In the data rows, 128 means zero.
A hidden rule labels the rows of this table. It goes by one to three of the table's principal directions, not those with the most spread.
vec![142, 147, 116, 117, 130, 154, 145, 106, 119, 115, 129, 124, 154, 90, 150, 126, 144, 106, 139, 133, 112, 117, 114, 112, 143, 152, 118, 126] 0
vec![161, 172, 201, 104, 182, 130, 112, 195, 134, 184, 158, 163, 131, 164, 92, 130, 133, 169, 92, 91, 103, 163, 146, 147, 109, 150, 139, 83] 5
vec![74, 81, 88, 155, 82, 87, 101, 128, 113, 107, 145, 148, 140, 83, 137, 50, 112, 105, 121, 190, 175, 120, 153, 126, 100, 84, 88, 128] 1
vec![191, 143, 76, 87, 165, 152, 136, 96, 160, 184, 182, 129, 121, 200, 128, 81, 113, 161, 101, 102, 191, 165, 106, 120, 202, 144, 100, 163] 2
vec![130, 125, 121, 121, 104, 148, 101, 133, 111, 169, 192, 152, 140, 158, 141, 63, 111, 117, 101, 130, 188, 168, 116, 109, 129, 137, 101, 99] 0
vec![160, 145, 70, 120, 145, 108, 106, 118, 169, 139, 130, 126, 132, 180, 126, 96, 119, 154, 150, 130, 151, 153, 148, 143, 151, 110, 85, 184] 2
vec![149, 129, 111, 121, 132, 107, 146, 117, 152, 130, 132, 131, 131, 126, 114, 126, 110, 138, 118, 126, 154, 130, 104, 130, 151, 102, 123, 139] 5
vec![119, 133, 182, 127, 113, 112, 131, 167, 101, 130, 133, 140, 136, 88, 99, 143, 91, 104, 93, 117, 124, 151, 127, 126, 80, 128, 165, 87] 1
vec![69, 101, 164, 150, 94, 136, 96, 171, 62, 157, 171, 152, 105, 175, 166, 110, 105, 123, 114, 133, 156, 174, 140, 113, 81, 147, 154, 63] 4
vec![169, 175, 175, 100, 182, 143, 167, 133, 151, 130, 98, 112, 133, 113, 115, 202, 157, 149, 131, 94, 53, 105, 104, 137, 154, 157, 156, 127] 5
vec![118, 133, 140, 127, 124, 137, 113, 155, 85, 135, 146, 144, 132, 130, 134, 114, 106, 112, 116, 122, 138, 164, 155, 121, 92, 149, 146, 103] 5
vec![105, 106, 143, 133, 104, 131, 106, 140, 102, 130, 115, 105, 87, 194, 143, 167, 97, 122, 138, 105, 130, 154, 136, 123, 103, 146, 167, 139] 4
vec![163, 124, 133, 76, 131, 139, 154, 97, 135, 137, 139, 94, 119, 134, 143, 162, 99, 109, 102, 101, 135, 120, 63, 99, 177, 156, 146, 156] 4
vec![145, 119, 92, 128, 132, 95, 166, 93, 178, 131, 138, 134, 137, 101, 120, 99, 134, 157, 119, 155, 157, 103, 88, 133, 184, 82, 94, 140] 5
vec![149, 171, 185, 114, 205, 180, 89, 208, 90, 192, 173, 160, 112, 255, 117, 172, 119, 156, 102, 45, 142, 191, 140, 141, 107, 164, 174, 73] 1
vec![160, 162, 115, 108, 206, 198, 147, 121, 104, 128, 128, 121, 131, 159, 137, 181, 149, 123, 131, 76, 118, 123, 121, 126, 162, 168, 160, 131] 6
vec![139, 110, 92, 107, 117, 151, 159, 75, 113, 104, 130, 111, 131, 92, 160, 124, 128, 98, 130, 136, 143, 101, 98, 97, 167, 150, 128, 150] 5
vec![150, 112, 116, 113, 86, 178, 78, 130, 88, 182, 202, 158, 117, 181, 108, 22, 91, 103, 80, 106, 220, 201, 176, 103, 99, 173, 116, 112] 0
vec![110, 94, 185, 122, 61, 97, 118, 143, 100, 89, 88, 123, 105, 90, 130, 155, 109, 97, 138, 132, 93, 109, 143, 110, 68, 148, 161, 122] 2
vec![81, 114, 68, 164, 108, 123, 131, 93, 133, 112, 130, 122, 150, 92, 170, 79, 160, 127, 160, 193, 130, 110, 133, 129, 146, 104, 78, 136] 5
vec![208, 158, 140, 87, 139, 148, 107, 126, 169, 154, 124, 119, 125, 162, 63, 120, 115, 129, 107, 75, 131, 151, 151, 135, 130, 155, 122, 173] 0
vec![131, 167, 130, 138, 192, 170, 122, 151, 117, 150, 140, 145, 138, 165, 135, 138, 168, 156, 140, 110, 105, 140, 153, 146, 134, 147, 129, 102] 1
vec![174, 176, 153, 102, 158, 122, 172, 124, 156, 128, 119, 131, 165, 51, 105, 138, 144, 134, 115, 127, 80, 114, 109, 131, 147, 139, 124, 120] 1
vec![116, 113, 121, 127, 121, 115, 144, 110, 135, 107, 113, 107, 127, 109, 143, 157, 123, 117, 133, 138, 123, 100, 92, 122, 147, 112, 132, 142] 1
vec![104, 131, 111, 153, 140, 130, 125, 130, 137, 161, 168, 156, 142, 135, 143, 68, 161, 163, 124, 162, 147, 135, 132, 138, 146, 109, 88, 92] 5
vec![210, 153, 120, 80, 135, 102, 166, 94, 194, 133, 123, 124, 139, 120, 108, 138, 117, 148, 124, 110, 135, 113, 70, 120, 189, 116, 106, 163] 2
vec![64, 116, 143, 165, 119, 127, 141, 136, 92, 105, 116, 129, 128, 105, 182, 158, 158, 128, 160, 160, 91, 105, 117, 124, 113, 125, 143, 84] 5
vec![97, 129, 211, 132, 72, 96, 120, 154, 126, 95, 81, 111, 141, 62, 138, 177, 141, 98, 150, 147, 39, 93, 111, 121, 74, 136, 138, 106] 0
vec![116, 87, 112, 139, 83, 125, 123, 100, 135, 112, 113, 102, 107, 116, 95, 121, 102, 99, 111, 129, 161, 119, 130, 125, 120, 109, 137, 159] 1
vec![110, 121, 225, 120, 115, 91, 163, 160, 105, 80, 63, 118, 106, 82, 144, 244, 130, 123, 149, 114, 36, 80, 100, 121, 92, 143, 199, 96] 2
vec![133, 160, 120, 144, 182, 172, 129, 140, 116, 136, 142, 159, 151, 130, 130, 119, 180, 144, 140, 123, 119, 120, 150, 141, 134, 135, 116, 93] 1
vec![156, 148, 79, 115, 173, 179, 127, 107, 122, 155, 149, 112, 112, 225, 155, 148, 122, 144, 141, 86, 160, 164, 118, 123, 175, 156, 137, 155] 2
vec![188, 177, 214, 86, 171, 128, 163, 143, 170, 133, 83, 113, 124, 116, 105, 215, 165, 161, 135, 85, 24, 94, 104, 138, 144, 167, 156, 127] 2
vec![223, 216, 181, 84, 255, 171, 164, 149, 188, 163, 114, 138, 145, 162, 89, 208, 200, 194, 128, 56, 52, 95, 99, 158, 192, 154, 135, 118] 5
vec![64, 102, 112, 178, 131, 94, 108, 147, 139, 108, 123, 147, 146, 83, 121, 90, 164, 136, 134, 186, 128, 85, 150, 157, 109, 62, 86, 111] 6
vec![143, 164, 174, 121, 113, 93, 122, 156, 156, 138, 125, 149, 165, 64, 107, 92, 145, 139, 125, 157, 74, 133, 148, 139, 97, 131, 94, 106] 5
vec![51, 69, 160, 147, 85, 88, 98, 179, 54, 120, 154, 158, 106, 107, 149, 93, 86, 106, 99, 162, 156, 145, 164, 117, 56, 123, 156, 78] 2
vec![148, 142, 151, 115, 149, 124, 114, 154, 140, 154, 137, 133, 120, 157, 97, 128, 117, 146, 107, 105, 126, 150, 145, 141, 119, 134, 135, 129] 5
vec![118, 96, 138, 134, 131, 104, 105, 153, 133, 142, 128, 131, 87, 179, 90, 128, 101, 150, 103, 112, 159, 140, 155, 146, 109, 106, 149, 140] 4
vec![163, 178, 143, 119, 200, 175, 131, 147, 141, 159, 146, 142, 147, 162, 109, 154, 161, 149, 119, 87, 118, 131, 115, 143, 154, 137, 128, 105] 1
vec![125, 164, 183, 140, 184, 169, 113, 188, 91, 164, 134, 146, 109, 188, 109, 165, 142, 158, 121, 81, 92, 173, 180, 150, 87, 170, 180, 80] 5
vec![177, 179, 144, 107, 180, 90, 183, 116, 202, 112, 74, 104, 143, 116, 129, 222, 155, 173, 165, 114, 51, 85, 63, 147, 187, 105, 128, 156] 2
vec![57, 88, 39, 187, 83, 98, 121, 94, 118, 107, 142, 146, 143, 72, 163, 12, 149, 134, 156, 228, 164, 126, 185, 135, 118, 88, 64, 132] 2
vec![80, 77, 102, 141, 81, 133, 140, 86, 94, 72, 100, 95, 121, 69, 163, 143, 125, 73, 142, 158, 127, 81, 113, 103, 125, 128, 140, 148] 1
vec![125, 139, 90, 147, 102, 93, 135, 85, 198, 94, 86, 111, 165, 72, 146, 107, 184, 140, 186, 189, 80, 71, 112, 140, 158, 88, 50, 169] 4
vec![137, 141, 180, 108, 176, 148, 118, 179, 102, 180, 155, 130, 83, 255, 144, 205, 98, 164, 112, 57, 138, 177, 98, 128, 135, 156, 191, 96] 2
vec![131, 110, 79, 120, 103, 119, 118, 91, 158, 162, 171, 127, 130, 137, 140, 31, 129, 145, 113, 168, 169, 145, 133, 121, 163, 126, 67, 154] 2
vec![124, 89, 160, 113, 106, 151, 132, 130, 86, 152, 148, 115, 72, 175, 112, 148, 76, 114, 80, 84, 170, 162, 126, 109, 115, 161, 196, 118] 2
vec![162, 154, 205, 87, 164, 174, 152, 149, 97, 137, 115, 108, 109, 146, 124, 227, 120, 113, 108, 56, 79, 130, 98, 112, 127, 194, 205, 107] 1
vec![150, 149, 80, 119, 185, 185, 96, 132, 116, 187, 194, 158, 126, 225, 150, 60, 151, 165, 123, 111, 179, 174, 165, 131, 161, 160, 93, 122] 2
vec![171, 153, 73, 109, 150, 151, 165, 63, 163, 93, 106, 124, 172, 41, 143, 93, 194, 123, 161, 162, 92, 66, 130, 121, 182, 142, 70, 167] 5
vec![146, 134, 122, 134, 97, 117, 121, 121, 138, 123, 126, 157, 145, 75, 105, 52, 148, 133, 134, 159, 123, 130, 185, 131, 101, 135, 92, 125] 2
vec![174, 152, 145, 112, 172, 122, 151, 136, 163, 140, 112, 118, 118, 146, 70, 176, 111, 150, 105, 82, 124, 134, 115, 148, 146, 114, 159, 145] 6
vec![88, 121, 154, 140, 135, 130, 119, 160, 87, 131, 142, 140, 127, 123, 148, 134, 127, 122, 119, 136, 119, 135, 136, 126, 100, 137, 147, 89] 1
vec![162, 147, 150, 100, 148, 133, 120, 155, 109, 148, 148, 159, 127, 137, 117, 99, 122, 141, 112, 110, 128, 157, 167, 125, 108, 165, 135, 112] 2
vec![126, 101, 104, 134, 147, 124, 138, 111, 141, 112, 111, 121, 107, 130, 107, 137, 135, 138, 123, 125, 144, 94, 134, 140, 148, 105, 134, 154] 6
vec![127, 135, 183, 111, 173, 162, 117, 172, 91, 177, 159, 138, 91, 209, 134, 157, 125, 159, 100, 81, 120, 163, 143, 129, 120, 177, 176, 90] 2
vec![103, 96, 90, 133, 102, 107, 179, 68, 130, 60, 89, 104, 142, 23, 169, 140, 150, 99, 157, 181, 102, 52, 93, 110, 160, 111, 116, 153] 5
vec![117, 98, 94, 140, 88, 112, 131, 107, 114, 97, 118, 125, 130, 65, 98, 86, 96, 90, 111, 151, 163, 130, 161, 124, 100, 111, 131, 150] 6
vec![93, 87, 90, 157, 82, 118, 151, 82, 124, 72, 87, 94, 122, 78, 132, 155, 115, 88, 146, 150, 141, 91, 106, 120, 130, 94, 142, 157] 1
vec![177, 189, 145, 108, 244, 191, 108, 165, 151, 187, 155, 138, 130, 244, 111, 173, 168, 178, 120, 56, 119, 142, 118, 156, 171, 147, 128, 118] 1
vec![156, 144, 157, 112, 104, 163, 118, 133, 102, 138, 134, 135, 130, 118, 109, 111, 119, 102, 116, 103, 121, 160, 162, 113, 92, 181, 146, 114] 0
vec![146, 162, 146, 122, 167, 179, 153, 117, 123, 124, 108, 112, 132, 134, 144, 189, 169, 130, 150, 98, 75, 109, 113, 126, 150, 166, 152, 119] 1
vec![135, 128, 112, 112, 126, 106, 134, 129, 106, 94, 120, 145, 146, 70, 144, 103, 121, 110, 138, 151, 120, 118, 155, 118, 112, 138, 120, 136] 2
vec![150, 140, 192, 94, 172, 126, 151, 162, 108, 132, 115, 133, 105, 121, 113, 179, 126, 145, 105, 93, 80, 121, 141, 130, 117, 168, 183, 110] 4
vec![90, 105, 220, 144, 105, 114, 129, 175, 81, 99, 86, 138, 95, 102, 121, 192, 133, 122, 134, 116, 69, 107, 155, 130, 57, 147, 195, 78] 2
vec![148, 176, 101, 144, 168, 144, 107, 137, 155, 150, 136, 158, 156, 143, 123, 71, 186, 172, 159, 145, 104, 143, 189, 156, 130, 133, 72, 127] 2
vec![106, 124, 134, 140, 129, 106, 136, 129, 146, 106, 113, 123, 146, 91, 135, 152, 146, 123, 137, 150, 108, 85, 92, 134, 137, 91, 113, 122] 1
vec![136, 158, 133, 125, 176, 186, 83, 164, 108, 187, 174, 136, 120, 252, 141, 137, 129, 146, 122, 77, 154, 185, 133, 134, 132, 156, 134, 109] 0
vec![127, 94, 42, 159, 65, 62, 136, 51, 226, 76, 61, 76, 133, 75, 84, 101, 123, 122, 163, 183, 139, 81, 124, 151, 157, 41, 67, 236] 1
vec![130, 148, 172, 109, 193, 147, 156, 155, 106, 137, 148, 153, 143, 99, 146, 153, 166, 144, 108, 120, 93, 96, 105, 126, 148, 150, 143, 76] 5
vec![169, 160, 208, 83, 164, 114, 175, 147, 139, 123, 88, 97, 113, 122, 118, 252, 108, 135, 118, 73, 53, 115, 72, 124, 141, 158, 198, 129] 2
vec![169, 160, 128, 96, 201, 137, 160, 136, 124, 132, 140, 156, 142, 107, 133, 126, 153, 156, 120, 119, 107, 115, 138, 130, 158, 153, 130, 117] 4
vec![104, 145, 127, 171, 147, 125, 142, 126, 147, 102, 81, 135, 134, 104, 137, 145, 200, 166, 185, 158, 61, 90, 163, 157, 123, 113, 114, 117] 2
vec![143, 129, 143, 109, 117, 111, 151, 103, 156, 95, 74, 83, 118, 124, 146, 213, 127, 119, 160, 114, 76, 88, 76, 120, 153, 130, 146, 169] 4
vec![169, 171, 105, 120, 163, 118, 124, 129, 178, 150, 138, 137, 160, 131, 100, 101, 137, 152, 126, 128, 130, 141, 127, 148, 153, 106, 85, 146] 1
vec![126, 107, 128, 102, 85, 128, 180, 74, 115, 91, 108, 78, 127, 76, 172, 192, 97, 77, 130, 128, 117, 97, 39, 85, 164, 144, 162, 146] 0
Which label does each new row get?
vec![138, 142, 152, 110, 143, 117, 115, 157, 134, 168, 174, 161, 138, 159, 149, 99, 136, 158, 115, 132, 138, 143, 108, 125, 140, 132, 102, 92] -> 4
vec![66, 104, 72, 174, 57, 78, 130, 85, 152, 63, 87, 107, 169, 37, 175, 102, 152, 98, 190, 221, 104, 76, 109, 126, 125, 69, 65, 154] -> 0
vec![87, 101, 128, 158, 115, 124, 107, 158, 83, 135, 154, 159, 117, 118, 107, 78, 106, 120, 99, 143, 169, 159, 184, 135, 76, 118, 144, 92] -> 6
vec![154, 118, 131, 97, 120, 130, 152, 111, 121, 138, 140, 110, 105, 153, 133, 158, 82, 119, 104, 96, 158, 146, 85, 105, 154, 145, 164, 140] -> 2
vec![126, 134, 96, 140, 148, 158, 141, 102, 130, 113, 130, 138, 152, 95, 140, 107, 176, 126, 143, 147, 126, 93, 129, 129, 153, 124, 100, 122] -> 1
vec![155, 171, 163, 121, 231, 192, 109, 184, 102, 169, 138, 144, 103, 237, 101, 189, 146, 165, 118, 46, 116, 160, 167, 155, 122, 166, 181, 102] -> 6
vec![75, 123, 91, 174, 150, 178, 59, 160, 84, 174, 175, 155, 112, 231, 151, 57, 153, 154, 140, 137, 166, 186, 216, 148, 95, 145, 106, 104] -> 2
vec![79, 69, 128, 143, 81, 120, 103, 150, 62, 134, 173, 153, 106, 120, 118, 68, 70, 91, 76, 141, 209, 163, 158, 111, 75, 121, 153, 93] -> 6
vec![137, 164, 209, 101, 133, 120, 135, 171, 101, 110, 106, 132, 152, 80, 145, 192, 128, 103, 135, 112, 50, 119, 109, 116, 90, 165, 160, 92] -> 0
vec![68, 93, 112, 152, 87, 125, 122, 113, 94, 104, 122, 110, 118, 127, 188, 138, 126, 105, 157, 160, 127, 118, 114, 111, 120, 128, 132, 124] -> 4
vec![133, 166, 187, 126, 150, 121, 101, 195, 117, 160, 140, 150, 135, 161, 106, 146, 112, 142, 114, 100, 106, 175, 148, 144, 82, 139, 148, 89] -> 0
vec![139, 137, 75, 141, 148, 135, 146, 101, 133, 98, 124, 159, 164, 53, 125, 66, 175, 130, 146, 168, 130, 94, 167, 135, 140, 115, 84, 130] -> 6
vec![94, 73, 47, 171, 40, 87, 75, 99, 156, 127, 138, 116, 111, 188, 117, 59, 75, 115, 141, 160, 232, 164, 135, 133, 116, 55, 81, 179] -> 0
vec![129, 111, 151, 111, 123, 112, 131, 134, 116, 105, 84, 95, 86, 153, 127, 199, 97, 122, 138, 99, 98, 126, 136, 126, 111, 149, 183, 164] -> 2
vec![125, 93, 82, 128, 119, 172, 104, 109, 88, 157, 167, 129, 82, 216, 139, 83, 100, 129, 113, 105, 205, 177, 168, 114, 133, 161, 144, 143] -> 2
vec![138, 148, 146, 122, 138, 135, 123, 139, 128, 124, 111, 121, 131, 138, 128, 161, 131, 125, 141, 110, 100, 131, 129, 131, 119, 141, 139, 131] -> 0
vec![154, 146, 131, 125, 126, 144, 127, 129, 126, 138, 129, 138, 127, 130, 105, 108, 127, 132, 127, 115, 127, 154, 163, 130, 112, 150, 133, 126] -> 5
vec![195, 136, 74, 91, 152, 132, 188, 52, 197, 132, 131, 102, 136, 122, 126, 138, 134, 145, 122, 118, 156, 92, 44, 116, 238, 109, 101, 180] -> 5
vec![116, 107, 65, 144, 108, 110, 141, 82, 153, 105, 120, 111, 137, 101, 137, 102, 126, 120, 141, 163, 157, 107, 110, 127, 160, 89, 96, 165] -> 1
vec![174, 164, 87, 108, 135, 125, 131, 99, 181, 148, 146, 125, 168, 106, 112, 72, 134, 134, 123, 143, 137, 140, 118, 131, 166, 121, 69, 162] -> 0
vec![156, 150, 116, 126, 134, 132, 100, 145, 144, 164, 162, 155, 140, 173, 107, 83, 118, 144, 117, 116, 169, 169, 141, 136, 125, 118, 100, 121] -> 0
vec![129, 152, 107, 143, 152, 179, 91, 142, 113, 171, 167, 147, 133, 194, 131, 79, 149, 145, 131, 117, 151, 176, 176, 138, 120, 153, 107, 113] -> 0
vec![127, 99, 146, 108, 87, 83, 158, 110, 129, 93, 99, 114, 117, 55, 130, 135, 108, 113, 122, 152, 101, 98, 121, 112, 121, 134, 143, 146] -> 2
vec![157, 137, 140, 105, 163, 145, 164, 119, 131, 140, 132, 116, 115, 138, 113, 169, 115, 136, 102, 91, 131, 128, 96, 124, 161, 141, 165, 129] -> 5
vec![76, 104, 120, 156, 111, 94, 130, 138, 101, 87, 108, 134, 136, 61, 138, 120, 125, 108, 137, 172, 116, 106, 152, 132, 92, 102, 131, 119] -> 5
vec![156, 180, 224, 103, 195, 148, 75, 238, 110, 236, 200, 176, 116, 232, 75, 107, 107, 179, 58, 64, 131, 225, 177, 153, 81, 171, 156, 59] -> 5
vec![132, 122, 137, 133, 162, 152, 118, 144, 131, 171, 151, 130, 92, 206, 95, 134, 122, 161, 97, 90, 160, 155, 140, 144, 138, 128, 153, 121] -> 5
vec![67, 122, 172, 158, 95, 118, 118, 161, 79, 106, 115, 138, 138, 79, 159, 137, 139, 106, 146, 161, 81, 126, 150, 123, 66, 140, 145, 77] -> 0
vec![92, 115, 80, 168, 106, 115, 118, 109, 137, 97, 112, 126, 147, 110, 146, 113, 145, 117, 164, 167, 140, 106, 126, 136, 127, 82, 93, 139] -> 1
vec![70, 72, 154, 152, 58, 85, 142, 122, 99, 65, 87, 126, 118, 45, 152, 148, 127, 94, 146, 172, 106, 73, 117, 112, 89, 106, 147, 109] -> 5
vec![120, 153, 177, 142, 128, 93, 137, 172, 126, 123, 120, 154, 154, 68, 102, 136, 125, 130, 118, 140, 94, 134, 135, 142, 85, 108, 138, 83] -> 1
vec![123, 119, 156, 125, 115, 110, 137, 147, 110, 125, 144, 157, 138, 85, 121, 113, 118, 119, 105, 137, 140, 123, 119, 120, 109, 120, 134, 88] -> 1
